In the data rows, 128 means zero.
Some points, one per row:
[100 112 115 139 131 111  92 160 107 158 134 144 139 109 152 106 133]
[140 144 182 111 115 112 170  88 143 107  45 141 186 143 136 127 123]
[ 63 125 122  79 185 151 199 179 114 130  61 154 106 186 150 160  94]
[119 173 127  88 143 187  63 121 137 111 148 133 108 190 173 136 148]
[114 142 137 142 128  90 151 108 167 125 177 138 102 116  75 154 147]
[212  65 174 143  79 103 208 138   3 136 114 121 186  57  33  74 107]
[ 98  81 111 117 158 188 129 255  89 101 138 171 116 131 124  71 115]
[111 126 108 111 175 186  59 195 109 121 156 155  67 138 199  70 136]
[106 157 139 177 110 105 151 184 178 166  24 204 130 133 166 148 113]
[115 169 125  76  95 157 144  48 213  67  49 110 130 144 162 175 139]
[139 169 130  97 111 150 121  36 200 100  94 103 118 133 164 125 111]
[ 66 167 116  91 155 147 170 120 170 108  92 157 149 181 128 181 117]
[106 149 133 100 133  90 154  69 199 138 125 113  88 114 133 200 139]
[189  84  93  72 155 185  89 187  68 168 196 178 136 154 185  72 137]
[103 159 115 112 162 142  58 159 107 141 144 144 122 149 166  97 118]
[ 80 149 104 130 197  99 137 169 117 131 138 163 159 152 148 161 104]
[113 136 194 115 119  90 161  75 163  89  89 115  94 163 121 169 147]
[115 100 135 123 173 173  85 113  86  87 172 127 134 112 143  79 124]
[189 127 211 151 161 194 174 153 235  25  97 190 103 134 121 101  19]
[ 64 124 133 138  92 112 149 179  74 217 108 136 138 152 129 110 141]
[190 125 135  75 138 181  66 179  77 155 167 151 119 168 205  89 135]
Then 23 other points, each followed by its number:
[141 162 177 113 116 113 180  65 193  68  37 103 125 124 147 148  91] 0
[ 95 101 111 134 149  54 116  81  93 182 216 140 154  86  67 187 144] 1
[105 123 108 127 142  64 156 106  87 164 144 170 142 143 122 162 157] 2
[106 122 154 112  85 112 108  97 129 120 113 131 161 147  87 177 119] 3
[217 125 149 162 176  21 153   0 141 141 164  19 160  41 118 106 106] 4
[127 111 128 161  81  70 233 126 146 113 124  67 120  53  38  81 124] 5
[159 122  91 143  91  92 105 128 118 169 144 107  88  77 151 158 141] 6
[176  79 130 148 147 165  76 128 113 155 226 173 103  83 125 104 134] 7
[103 147 141 146  86  31 140  77 120 153  94  76 152 160 127 198 160] 8
[122  93 123 115  85 187 105 164 114  85 118 155  83 118 141  80 142] 9
[123 106 121  75 151 162  55 123  76  90 152  78 118 167 127  58 175] 10
[151 153 169 155  85 108 145  77 132  73 114 114 174 110  54 125 104] 11
[159 180 113 148 127 111 125  52 144 117 140 106 105  90  93 141 125] 12
[ 82  80  97 113 131 161 133 216 135  72 100 182  58 164 112  95 149] 13
[162 172 115 139  94 159 150 123 151 116  87 119 159 154 175  94 131] 14
[159 125  95 112 164 123 149 125 111  76 143 107  99  89 122  96 115] 15
[ 61 178 115 113 119 159 157  83 204  55  22  98 105 154 132 137  83] 16
[ 62 105 160 145  76  84 174 212  88 142  44 139 156 143 104 151  97] 17
[165 100 115  62 157 170  99 188  98 118 141 129 105 194 157  85 137] 18
[ 99 147 162 122 133 169  93 184  88  77 160 150  50 126  56  98 175] 19
[128 106 115 103  97 186  52 137 122 105 151 112 138 180 164  87 143] 20
[119 136 127  51 172 147  72 112 147  91 126 114 128 150 175 112 157] 21
[208 128 163 169 158 110 158 148  97 151 158 127 150  56 186  68 105] 22
Which of these numbered points is nearest to each point below, looking only along the 7 directions in which the first points spread most? Its number follows each.
[112  90 184 163  82 113 150 152 154 120  57 170 121 120  95 105 137] > 17
[117  73  53 142  90  59 109 131  68 173 245 194 137  87  84 189 255] > 1
[128 168 125 102 170  71 149 128  94 186 184  93 203 135 123 160  69] > 2
[110 143 119 176 159 127 162 180 194  95  55 135 109 115 129 135  56] > 13
[202 145  90 180 144 106  87  83  86 191 221  40 142  72 151  67 104] > 7
[124 118 159 147  98  82  80 128 104 165 124 141 158 152 126 166 173] > 6
[147 125 103  97 107 161  51 179  95 156  81 122 101 151 163 125 162] > 20
[ 73 159 106 154 113  93 121 139 103 106 162 186 130 169  90 192 156] > 2
[ 59 142 112 122 132 108 158 127 210  72  58 159  53 164 139 188 127] > 16
[144  86 204 187 107  53 224 142  58 170  51 129 168  71  44  80  83] > 5
[171 133 167 171 141 105 136  63 135 124 107  95 132  87 120 144 134] > 12
[107 120  97  71 147 176 112 225  68 172 161 141 138 135 145  84 125] > 18
